128 stands for zero in the data rows.
Some points, one per row:
[134 119 120 132 136  81  65  69 148 190 136 177 174 155  91 106  30  91  50  43 114  38 175]
[184 222 166 139 227 146  92 116 117 120  96 119 107 132 159 110 163 205 147 182 120  94 108]
[ 94  69  87 155 114 195 226 111 109  54  68 102 160  59 142 207  83 177 160 211 147 184 110]
[150 188 177 159 216  95  94  98  65  91 157  99 124 113 158  66 210 206  98 112  98  94 138]
[163 124 129 145 188 141  83 179  81  82 123 112  99  39 173 165 209 221 131 164 118  80 114]
[121  35  90 154 146 113 170 117 179 184 146 168 176 163  79 111 171 122 150 115  84 116  78]
[ 80  86  95  94  84 160 230 154  76 102 142 133 110  73 141 203 130 149 198 220 116 107 135]
[137  91 144 143 142  88  71 119 138 119 112 140 130 227  83 118 122  55 109  79 118  70 191]
[ 85  40  79  53  43 158 181 149 180 202 132 144 183 115  93  63  90  74 122 152 153 168 170]
[ 77  34  84 127  20 149 218 205  98  96 146  86 108  85 126 177  55  96 150 170 140 182 139]
[192 125  95  95  26  91 120 160 153 146 122 126 137 122 105 113  56  45 112  57 125 136 180]
[ 99  49 124 146 163 156 132 123 106 123 100 113 110 119 173 158 228  94  86  45 124 154 107]
[ 76  36 117 146 163 159 154 148  87 111 102 105 111  79 177 168 241 112  87  48 124 145 102]
[117 151 111 119 138 129  87 154 149 168 144 111 146 186  86 122 119  42  96  80 124 138 164]
[201 232 153 117  86 125  99  90 125  88 142 117 133  94 125 100 180 216 201 187 137 137  96]
[127 159 192 142 203 114 110  54  73 117  94  80  90  50 143 134 245 114  78  93 129  94  91]
[ 89  89 114 116 147  71  77  98 167 175 130 131 148 123 105  77  96  89  88  51  84 105 170]
[ 95 107 103 102 183 131 118 118 125  84 104  73  87  97 146 195 104 179 158 154 177 201 165]
[121 131 119 110 137 115 132  72 148 144 146 127 165  91  81  83  78  68 151  78 144 171 161]
[103  58 116 101  53 168 174 141  93  82 109 116 126  94 157 143  92  82  92  60 104 107 167]
[165 125 169 140 100 120  50  85 134 129 112 156 131 137  73  65  77  84  83  63 101 153 165]
[156 181 168 144 181 120  75 124 165 185 191 168 149 216 122 120 108 112 139 131 155 130 113]
[ 86  35  81  84  71 206 244 169 111 111 111 106  98  86 108 203  86 117 143 164 150 228 164]
[ 79  31 129  95  79 163 198 224 101 112 141 130 112  88  89 153  76 170 191 206 154 178  87]
[190 127 165 131 134  93  93 115 146 210 181 192 194 229 131  84 118  51  92 162 189 196 142]
[107  49 125 142  42 145 255 161 113 124 102 107 118  98 174 183  97 119 167 255 175 166 143]
[251 244 179 162 206 124  58  45  61  75 137 150 126 122 145 152 185 206 198 193 156 113 110]
[ 85 122 103 142 158 108 118 129 116 153 104 184 215 255 145 114 169 176 193 167 159 141 112]
[108  99 134 122  91 136 166 168 177 128 184 131  84 121  99  82 110  67  72  14 101  90 154]
[ 85  92  75 139  96 132 141 118 160 216 137 137 152 128 102  83  90  47 107  45 151 153 204]
[ 87 138 154 179 131 119  83  68  79  72 131 130 145  73 140 198 232 137  73  35 129  77  93]
[222 196 146 121 127 128 105  62 105 111 141 105 135 118 145 119 140 181 197 219 156 137  98]
[ 84  60  98  85  47 122 255 164  96 166 125 116 106 237 174 117  57  93 198 158 154 163 109]
[ 75 104 141 175 178 147 160 106  88  96 117 117 103  94 159 141 198 121 120 120  75 115  70]
[ 67  47 128 100  73 163 142 138 107 158  92 156 162 205 129  85  80  99  65 110 130 135 151]
16 more points follow, each with its number after it:
[111  38  95 112  40 150 208 169 222 229 120 166 135 151  96 102 106 125 145 159 126  94 152] 0
[115  98  92 127  59 147 182 148  95 176 131 124 144 168 149  95  70  72  93  69  98 111 126] 1
[250 246 187 148 107  86  31 103 169  96 126 141 113 150 159  96 167 204 163 192 124 125 159] 2
[ 55  84  75 124 151 173 140 121 185 232 149 150 113  92 108  62 141 137 136 144 167  88 131] 3
[ 51  96 133 123 127 144 119 111  95  80 121  91 119  68 155 147 226 139 127  53  66  52 114] 4
[196 198 165 155 156 116  86 110 133 143 108 126 117 127 160 138 108 207 137 203 155 125 117] 5
[189 200 178 176 194  93 112  90  91  71 120  99 140  70 156 171 218 182  87  97 105  97 136] 6
[104 102  74 128  95 114 185 127  93 124 120 138 135 127 148  81 104 109 103 109 121 171 169] 7
[ 70  98 106 105  60 170 248  83 106 104 105  89 111  78 142 193 255  53 127  45  73  69 117] 8
[140 130 144 131 158 128 104 125 115 119 124 158 106 115 142 120  91  46  81  93 152 171 160] 9
[213 214 162 153 131 143  83  89  81 102 108  59 125 100 138 150 128 191 190 215 157 107 112] 10
[188 204 154 134 154  89 118 122 125  93 119  90  83 136 132 134 206 189 154 114 115 125 148] 11
[201 219 152 184 158  86  88 117 103 112 158 136 123 153 135 150 157 169 179 132 133  77 109] 12
[ 61 108 137 149  72 124 158 186 193 218 143 175 153 142  57  78  52  21 103  92 121 158 111] 13
[178 124 115 100  50 142 140 130  99  94 147 106 154 140 131 116 110 173 140 167 159 131 186] 14
[112  40 122 127 100 155 200 125 208 120 126 166 174  94 121 103  78  69 144   0  85 168 168] 15
Which two of these numbered points are nearest to each point below, ignoring the 3 directions in which the first points spread most? Their numbers follow each, nearest first.
[188 205 148 126 145  90 116 130 133  99 118  88  72 153 126 122 202 192 172 119 118 130 150] > 11 2
[115 109 105 141  56 151 176 133  97 185 137 124 145 186 148  93  57  60  77  52  93 113 126] > 1 12
[ 52  91 125 116 116 142 133 110 116 103 120 100 120  77 146 136 208 149 132  69  77  67 112] > 4 12
[220 132 156 165 110  65  48 120 125 100 117 107 121  53 167 201 255 112 124  88  83  79 125] > 2 12
[ 73  34  40  94  30 194 255 180 114  64 113 102 123  43 133 185 147 167 123 172 151 150 103] > 14 6
[153 224 185 156 173 101  81  91 129 100 114  83 129 145 167 112 255 130  72  57  75  73 131] > 11 6
[203 230 155 183 159  80  82 118  93 105 152 133 108 130 141 156 173 183 177 117 120  66 102] > 12 11
[118  83 102 137  69 165 139 176 109 112 121 162 129 200  57  88  61  27 133 105 117  95 163] > 12 1
[ 34  86 139 149  70 119 187 211 205 218 146 176 154 111  45  74  50   8  93  82 113 150 105] > 13 5
[165 184 143 110 105  86  55 105 123  64 105 116  98  71 136 143 150 216 121  92 109 108 158] > 2 14
[107  56 127 131 103 148 177 125 190 114 121 158 164 103 120 101  80  68 134  19  85 162 154] > 15 6
[136 124 145 137 211 135  75 100 112  66 129 129 149 102 164 129 144 229 184 122 130 131 118] > 15 4
[ 95 118 105 129 147 118  95 101 172 212 143 129 167 142 110  80  76 103 179 156 146 133 100] > 3 13
[ 54 118  59 117 145 123 127  50 160 163 125 142 138 182 122  92  70  91 127  84 113 190 167] > 7 4
[132  67 109 113  59 137 184 144 218 206 124 163 134 152 106  99 118 136 144 162 116  82 153] > 0 4
[129 121 136 132 146 132 129 129 110 108 119 148 104 103 137 128 101  71  97 110 151 167 152] > 9 5
[171 193 109 131 118  89  91 135 119 135 140 119 110  96  96 192 213  95 114  66 100  96 118] > 12 11
[ 78  35  52  94  32 193 253 175 107  62 111 103 122  47 138 180 137 153 118 154 143 143 114] > 14 6
[181 241 177 185 190 102  88 122  94  66  88  86 101 108 139 152 204 184 107 120 159  38 104] > 12 10
[169 175 172 157 172  92 144 109 107 105 136 113 143  87 147 165 198 152  84  93 118 122 136] > 6 11
[220 218 171 159 157 122  94 105 127 132  90 125 115 124 179 146 118 228 152 243 168 137 117] > 5 6
[ 99 100 175 186 111  82  95  91 142 168 156 125 141 164  97  99  75  69 102  39  62 111 183] > 12 6
[208 225 156 147 128 143  84  87  75 103  98  56 128 100 139 151 132 206 187 209 161 106 111] > 10 5
[ 79  80  54 134   2 139 209 161 112 120 157 162 123 168  81 104  80  78 154 148 131 158 137] > 12 7
[255 201 149 104 174 107  66  77  99  76 136 180 116 125 190 151 131 130 165 255 138 166  82] > 9 5
[101 114 142 104 137 113  82 106  71  98 116 107 138 121 106 140 188 112 104 110  95 125  78] > 4 1
[149 195 184 153 229  89 102  96  79 102 160 105 127 124 161  71 199 216 109 121 103 115 130] > 7 6
[ 49  94 147 142  90 117 166 194 198 190 140 169 141  98  59  95  67  33  99  92 116 154 104] > 13 5
[ 72  83  92  98  60 161 232  93 104  98 107  97 118  84 145 182 235  56 120  48  77  62 121] > 8 4
[126 182 100 140 198  81  72 134  99  70 143 116 126  96 160 154  87  45  65  68 144 147 184] > 9 6
[142 136 112 177 134  74  73 148 166 176 134 151  85 206 115 121  92  12 108  41 130 155 147] > 12 9
[ 77  58 100 147  57 133 226 235 199 250 169 145 167 128  47 120  54  64 147  99 140 175 130] > 13 12
[ 86 150 168 107 158 146  91 125  92 117 100 131 112 132 137 150  82  88 120 107 166 173 133] > 9 5
Now 16 new points, numbered from 0 again:
[157 183 200 152 233 130  43 108 138 106 107 155 106 171  90 101 177 174 143 219 149 110 105] 0
[ 87   2 144 116  48 112 255 176 121 116 137 104 149  64 140 197 140 198 174 210  99 119 113] 1
[ 60  34  82  97 115 144 216 187 117  54  76  63 115  85  98 234 134 170 162 177 119  99  72] 2
[113 162  91 144 138 134  73 122 182 198 116 133 181 122  78 127  90  44 110  40 118 109 119] 3
[ 82 103  91 106  63 140 203 232 127  96 155 112  99  81 110 164  79 171 183 222 152 188 152] 4
[202 153 106 102  73  93  90 127 118 129 117 109 127 131 111 116  72  64 131  80 135 124 165] 5
[119 146 141 206 168 147  76 163 183 198 206 196 130 238 103  60 114 114 156 143 148 223 143] 6
[ 55  67  71 103  55 214 255 154  75  62  83 134 170  63 158 192  37 161 145 177 188 187 129] 7
[ 57  68 145  99 134  98 151 112  98 108  82 118 110  28  86 154  55  34  88  94  97 126 165] 8
[186 193 178 167 189  88 120  92  92  73 126  97 132  60 154 176 201 170  79 106 115 116 140] 9
[183 204 138 170 141  97 114 131  94 102 148 124 110 117 140 154 166 180 169 135 123  83 110] 10
[ 82  60  51  92  45 156 255 194 108  73  85 104 117  73 125 208 121 144 203 250 201 218 142] 11
[186 187 162 195 113 116  76  74 121  25 123 103  78 128  81 134  76  71  59  41 111 106 200] 12
[ 94 116 140 139 108 121  99 143 132 117 107 136 127 139 108 100  79  65  90 101  91 139 105] 13
[139 106 108 172 148 120  61 161 131 149 144 159 162 216 111  68 125  87  83  57  98 120 140] 14
[209 136 146 158 123  81  53 119 121  85 114 107 113  55 164 198 232 118 125 101  96  89 125] 15
The same question for these:
[ 60  70  70  98  54 209 255 161  79  64  89 133 157  61 152 190  54 166 155 176 179 170 127] > 7 11
[ 44   0  61  82  98 148 240 204 122  49  71  56 128  86  93 234 110 173 173 197 118  99  63] > 2 13
[ 77  64  67  81  86 165 255 204 146  78  90  63 138  59 140 166 155 168 205 149 141 117  75] > 2 10
[192 115 151 153 101  84  67 125 124 113 112 117 129  83 162 178 229 110 112  93  94  89 133] > 15 10
[212 141  98  94  31  84  96 145 132 128 114 116 140 118 105 118  58  45 120  57 130 125 172] > 5 15
[153 176 168 171 127 144 128 155 110  92 103 108 105  65 173 169 166 219 137 128  92 101 102] > 10 4
[187 125  95  86  38  88  98 151 130 119 114 115 135 108 114 118  58  64 124  73 128 130 160] > 5 15
[121 143 144 185 229 123  83 131 171 254 163 203 179 255 148 118  77  85 133 138 159 168 147] > 6 14
[ 71  36 111  70  44 143 197 156 229 237 149 162 172 120  89  93  58 148 119 134 174 152 131] > 1 4
[107 123 188 130 248  75  57  80 101  98 119  89 147  76 181 122 235 255 126 148 101 110 135] > 1 4
[186 113 125 153  93  55  75 111  98  68 115 111 170 117 118 147  88  65  68  15  96 104 141] > 5 9
[142 161 178 140 202 128  63 112 144 125 112 153 106 156  93  99 154 152 127 193 145 111 113] > 0 13
[ 71  92  72 103  40 149 237 255 126  89 160 112  80  49  98 176  78 172 194 231 154 187 161] > 4 10
[ 88 169 143 140 206 115 119 104 210 209 177 192 163 194 119  96  79 123 128 138 104 186 107] > 6 0
[ 94 106  85 143 119 127 130 126 147 194 131 132 146 114 112  91 114  71 114  68 145 143 193] > 11 4
[123  95  69  82  73 178 247 155  94  51 107 106 128  46 102 213 168 192 202 184  89 111 145] > 10 11
[ 92 136  80  68 124 132  70 110  95 153 141 156 175 143 105  97  66 106  62  38 122 112 153] > 7 13
[222 193 150 157 134 117  97  83  85 104 150  98 136 137 155 143 138 197 192 179 126 109  98] > 10 5
[109 159 104 143 142 130  71 119 181 204 120 129 175 119  76 129  84  55 104  58 119 114 112] > 3 13
[165 250 143 147 234 121  59 117 160  93 113 145 140 150 164 130 137 149 140 211  85 106  95] > 13 3
[170 158 147 155 131 118  65 105 121 134 139 129 176 171 115 107  70  92  77  73  91 141 129] > 13 9
[184 142 156 113 105 118 101  86 118 144 102 140 138  69 101 150 175 100  70 109  97 143 104] > 9 15
[181 141 114 132 124  96  31  53 155 110 108 123 101  75 118 179  94 134 169 207 158 136 147] > 15 5
[105 163  97  89 153 120  36  93 106 156 152 161 176 175  99  81  71 108  68  48 121 107 154] > 7 13
[133 157 190 140 199  65  76  81 110 117 133 162 170 193 140 136 118 241 161 195  86 119 137] > 1 14
[114  88 125  85   9 128 211 203 152 168  94 221 157 250 124  92 255 187  88 102  88  80  94] > 1 14
[223 233 159 143 157 135  87 114 112  81  99 102 116 111 149 137 114 184 200 193 153 133 157] > 5 9
[190 183 152 182 155  94  52  84 118  47  96 111 115  55 152 184  43  59 125  40 130 170 144] > 12 5
[177 180 135 114  72 101 111  90  83 105 144 106 142 106 140 129  41  33  56  31 100 135 172] > 5 9
[102 154 151 137 155 115 134 139 125  86 140  80 108  95 159 153 197 170 157  83 124  89 114] > 10 4
[170 160 168 179 230  73  76 136 107 103  77 109 131  60 124 203 197 185 133 126 115  85  71] > 2 3
[ 52  56  89  77  72 177 255 136 102  87 105 102  74  72 107 178  64 129 199 194 240 175 174] > 11 7
[ 50  55  91 116  52 142 197 135 212 222 192 151 111 100  67 115 122 146 136 110 144 104 103] > 1 10
